One turn sends every row of this set to another row. A few are shown first. Where does it send the rows asked after them?
tabuf: [ 11.1  16.2   6.1 -29.8 -23.0   1.2  10.9  -8.2  -4.5  -5.5  13.1 -42.6
  -5.5   6.8  25.0 -19.0 -23.2   1.1   5.9   9.1]
tib: [ 28.4   3.5  -9.8 -25.6   7.7  18.4  35.2  -1.4   9.7  37.8   9.4   6.0
  -5.2 -15.3  -4.6   0.9  -2.1  -2.9  31.5   6.3]
nudu: [ 14.4   1.4  -2.5   5.4  -6.1 -35.3  31.5  -6.4 -33.0  19.1  -7.9  -4.5
 -20.1 -31.8 -10.6 -18.6 -11.5   3.2  12.2 -11.3]
tomu: [ 15.7   8.4   4.3 -16.3   1.7 -29.8  34.7  -6.4 -34.8  20.9 -22.0  -5.7
   1.7  22.1  -1.2  11.3  17.6 -19.7  29.6  -2.8]
mel: [ 44.2  12.8   4.1  -0.7  20.2   6.9   1.5  -4.9 -11.0 -23.1  16.4 -22.7
  35.1  36.5  -4.4  12.6  18.5 -23.2  -3.7  17.4]
guk: [ -8.4  -3.1  -0.2  -1.0  20.4  14.2  17.6  -8.9 -35.5  -4.6 -14.4   6.4
   6.3  -6.8 -17.9  27.1  28.3  -4.3   2.6   0.4]
Vor: [ 48.1   8.9  16.3   0.7 -32.4  -6.6  14.0 -29.5 -24.3  16.5  -8.2 -32.9
  27.3  15.1   5.2   2.0  12.1 -16.3  13.4   3.4]
dom: [ 36.4  -3.1   0.7  15.0  15.9 -16.0  -2.6  -4.5 -13.1 -26.1  11.8 -24.0
  37.7 -16.6 -21.4 -12.5  -4.8  13.8 -15.4  11.1]
neti: [ 25.1  24.3  22.6  23.3  -8.1   5.7  -9.6  -8.6 -19.5 -10.5  10.9  15.3
  -2.2  15.1  -9.4  -9.3  33.6 -16.9  12.1  24.6]
fikel: [ 13.1 -10.7 -14.7   3.8  -1.9  10.8  10.5   8.4 -28.1   9.7  44.4 -38.5
  24.2 -17.3 -24.7  12.1 -13.5 -16.1 -22.2   8.0]
musa: [ 37.5   6.4  16.0  20.9  26.1  17.0  13.1  12.1 -23.4   1.1   5.7 -29.2
 -31.6 -12.3  -2.5 -19.3   8.5 -22.0 -28.4  -9.6]
fela: [ 14.9 -27.4  21.9 -18.3   6.4  14.4  13.6  20.7  -5.9   4.7  14.6 -31.4
   1.5 -29.5  -8.2  -0.5   0.3   0.4  39.0  15.6]
bure: [ 31.0 -13.4  -6.4 -19.2  -3.2 -11.5  36.5  -3.0 -10.4 -37.3  30.3  -5.8
 -21.9  -0.2 -15.3  28.2  -4.4 -17.0   4.7 -15.4]
Lene: [ -5.5   0.4  -9.5 -11.2 -11.2 -17.7  -1.1  12.7 -19.8 -22.5   4.6 -13.0
   5.8  -7.4 -25.4  -8.2  -1.1 -48.5  30.3  27.2]
Sobe: [ 22.9  18.5  -6.0 -15.2 -16.8   5.5  16.3   2.7   8.5 -14.6 -19.5  -4.4
 -23.7  10.2  14.1  -2.4  11.1  -2.8  45.3  -3.0]
Basip: [ 33.1 -14.0  -6.1   5.1  20.9 -20.3  48.4 -11.1 -18.9   4.7  12.2 -48.9
  -9.8 -17.0  -4.4 -17.5  -3.1 -35.5  -5.2 -17.1]
Lozu: [  1.2   8.2   6.3   3.3 -10.2  11.5  22.8 -15.1   2.5  24.8   9.5  -1.3
 -10.8 -25.8  -0.6  -6.1   8.6 -16.2 -44.2  10.0]
sor: [ 22.1   8.0  12.0  21.1  23.0  -4.3  30.6  -7.7  20.3  14.7  13.9   8.1
 -17.9  23.8  -5.0  -5.1  27.3 -17.2 -16.2   4.9]
Tas: [ 35.2  20.3   3.2  13.1 -12.0  -9.8  30.4 -33.3 -12.5  -3.9  44.7   4.8
 -17.1  16.1   7.4 -16.6  12.2 -39.0  18.0  12.2]
gamu: [ 46.9  -3.6  -2.6   0.7 -20.5 -36.9  14.5   9.3   5.9  -0.3  13.0 -42.1
  25.3   4.3  -4.4 -27.7 -11.1  -9.5  21.5  11.5]
lamum: [ 37.5 -18.9  15.4  -0.8  -3.7  -9.6  34.2   0.9 -43.1 -15.1  30.0  -8.2
  -8.3 -11.5  24.1 -34.9   7.3 -24.5 -10.6  15.3]
pozu: [ 44.6 -15.8  -1.2   2.3   6.2   3.4  29.2  22.3 -16.0 -24.9  39.1 -13.9
 -15.7  28.5  14.7 -12.7   9.2 -16.4  32.6   6.2]
zineg: [ 29.0  -5.8  -5.5  20.8  -9.2  15.8  21.4 -12.8  -2.4  14.5  -3.9 -48.7
  18.0 -13.1 -11.9  10.5  29.2  10.9  17.0 -18.4]
lavi: [  1.7   6.0 -16.3   9.1  43.6 -22.6   9.4  12.9 -19.1 -23.8   7.0 -11.4
  -4.9 -17.2 -33.2  -3.7   1.1  -9.4  12.4  -2.0]
Lese: [ 32.8   7.5 -32.2   5.2   7.9  23.8  17.3  23.5 -17.9   6.2  21.7  13.9
  -4.4  -7.8 -21.5  33.6  -2.4  -8.2   3.8  -6.8]
fabu: [ -0.5   2.9 -43.4   9.3 -39.5   2.0  21.6   1.1   2.6  -9.7  -0.1 -12.8
  17.6  14.2  -9.4   7.2  24.5 -20.1  -4.5   1.3]
Ror: [  6.8  -5.7  -8.2   3.3 -29.3   0.6   3.4  21.4 -21.1 -35.0  25.1 -32.9
   2.3  16.3  10.3   8.5  -4.3  -2.8 -25.8   5.8]
nimen: [ 17.5  26.5  -2.3   7.9  -2.4  21.7  -0.5  11.0 -13.3  38.3   3.5 -16.3
  13.6   4.8  17.7 -26.0  -2.3   5.4  -3.4  22.5]

Tas -> sor
tomu -> Lese
Now these:
fikel -> gamu
mel -> nimen
fabu -> zineg
Vor -> tib
neti -> Lozu

One turn sends every row of this set to another row. A few are shown first. Where does it send the rows asked after them?
Loku: [ 28.2  22.2  19.3  -6.4   5.0   9.4  19.2 -20.5  -2.6 -16.8 -25.5  15.5
   8.5 -20.8  16.1  14.7  15.8 -26.4  14.5 -21.5  11.1]
rofi: [ 21.3  14.4  -9.9  37.3  -6.4  -1.5 -24.3  11.5 -32.6  20.6   1.2  -8.4
   7.6 -21.6 -13.1 -14.1 -12.4   0.7   8.3  24.6 -32.7]
Dis: [ -1.7  -2.7   4.3  15.1  -2.4  -1.4  -3.2  16.2  23.0  20.8   2.0 -54.5
 -13.6   2.0 -13.2 -22.8   3.0  -0.3  20.2 -24.6 -17.3]
Kunun: [  8.2  24.3  23.6  -9.2 -19.5 -11.8  42.9 -19.0 -24.2  -7.3  -8.0  -9.4
  -7.5 -13.5  12.8  17.9  -1.7 -30.1  -9.3 -15.9  16.5]
lezik: [ 15.3   4.9   9.9   5.3   2.5 -21.4   9.0   5.0 -27.5  36.1  13.9  -9.0
  -1.8 -10.3  -6.8  -5.0  15.8   7.7 -29.5 -13.0 -41.7]
mivo: [ 23.7  18.3  46.6   8.0  -3.7   0.5  -6.4  -6.3  -2.1 -26.9  -4.1 -19.8
  33.5   3.0 -14.4   1.6   8.5   6.3   7.8  10.6   7.2]
nup: [ 42.2  37.0  32.3  16.3  -8.1 -11.8  -9.0   5.4 -16.5   5.5  -1.1   7.8
  10.9 -13.0  -3.4   7.9  22.8  -1.2  -9.2   1.2  -4.3]
tikat: [ 32.7 -11.0  -4.3  23.6   0.3   0.7 -20.9  -8.8 -27.2  -7.9   3.1  25.3
   4.4  -4.4   4.2  18.6  12.9  -0.7  -0.6  -9.7 -52.9]
nubo: [ 19.0  -0.2  -1.7   1.1  -4.5  30.3  -6.1 -39.5 -22.5 -10.0 -10.3  -0.4
 -19.6  -1.4   5.9  -1.8 -21.0 -41.9  35.0 -34.3 -24.4]
Rigu: [ -9.8 -17.3  34.5 -12.5   0.1  -3.4   7.4 -13.9 -12.7  12.6  12.0 -32.8
   2.1  11.5 -18.0  -6.7   3.8  14.9 -24.7 -13.6 -39.2]
faz: [ 14.4   5.6  15.4   9.9 -34.4  11.5   3.8 -36.3 -30.5 -27.6  -1.0   8.1
 -21.4 -12.4  16.2  26.2 -16.2 -36.3   8.9 -26.1  -9.0]
bipas: [  1.5   8.7   2.8  22.8 -10.7   0.1 -16.7  21.6  23.3  24.5  -3.3 -35.5
  -3.9 -22.9  -2.9 -22.9   2.6   7.6  19.1  -1.6 -11.0]
fet: [ 24.2  22.0  12.4 -15.9   8.1   5.2  25.9 -26.3  -9.8 -13.9 -22.0   1.9
  -3.9   5.0   7.8   4.8  -0.2 -39.8  23.2 -26.5  10.9]
pez: [-11.6  14.1   8.7 -27.1   8.2 -21.7  37.0   5.9  11.4  23.9 -11.8 -12.2
  -6.3  -3.4   3.9  -7.9  15.4  -7.9  -7.4 -15.2  -4.6]
Fiken: [  2.5 -30.5  -7.6  23.3  -9.3  20.4 -22.9 -15.3   2.0  10.4   3.0 -10.6
 -20.3 -22.2   7.2  -1.4   1.6  -0.9  15.1 -37.4 -49.1]
rap: [  8.5 -19.8  -6.1  24.5  -9.6  24.7 -26.9 -17.5   2.4   7.2   2.7 -35.2
 -25.4  -5.3  -7.1 -11.7 -12.6 -10.4  30.3 -36.0 -38.4]
Vek: [  6.7  13.2  -3.3  -2.5 -14.9  24.1 -11.5 -33.3 -27.7   5.5 -17.3  16.7
 -26.9 -16.6   9.6  -0.4 -29.3 -39.4  27.4 -12.8 -27.4]
Zanuz: [ 20.0 -30.4  25.3  12.5   2.7  18.4 -12.9 -33.9 -26.4 -28.8   2.7  -6.1
  25.0  -1.6  -5.1  11.6   0.4   5.5   2.9 -19.7 -35.7]
todog: [ -5.8 -14.8 -10.2  32.7 -41.4  12.4 -21.4 -14.4 -15.0 -15.9   4.3 -16.3
 -28.3 -12.9   8.1  12.0 -26.1 -12.4  21.6 -14.1 -31.3]
vepig: [ 15.7  33.6  12.2  -8.1 -15.9 -10.9  -9.1  -8.7 -36.6   9.7  -2.1  27.5
 -16.8  13.9  -2.3   5.2 -10.4 -20.9  -8.8  12.5 -34.5]
kar: [ -2.3   9.8   8.5  13.6 -15.5 -22.1  38.8  10.8  -1.7   7.0   0.0 -40.3
   6.0 -20.0   3.0   1.0   9.8  -3.4  -5.1  -5.9  13.1]
Vabo: [  4.1   7.8  23.2  20.8 -16.5  15.5 -24.1 -10.0 -28.4   4.3   0.9 -35.6
   9.8  -9.8 -27.1 -23.7 -27.4  -0.2  17.1  24.3 -19.4]
gebu: [-14.5 -22.4 -14.9  30.3 -26.8 -11.1   3.0  15.4   1.1   6.3  10.1 -43.3
  -7.7 -15.5   2.7  -1.4  -4.1  10.2   2.3 -12.2 -26.0]
devov: [  8.0  15.4  12.6 -13.6  10.7 -12.5  31.5   5.3  17.1  10.6 -10.9 -32.2
   1.3  10.4  -2.0  -6.8  15.3 -13.2   9.9 -19.0   8.2]
Fikik: [ -6.2  13.3  22.6 -24.7  -4.3   2.3   8.1 -26.7 -38.9  -5.9  -7.2  -3.1
   0.8  21.0 -13.1  -7.0 -28.5 -21.5  -3.4  18.0 -24.4]

bipas -> Fiken
Zanuz -> Fikik
nup -> lezik
Now these:
kar -> gebu
fet -> devov

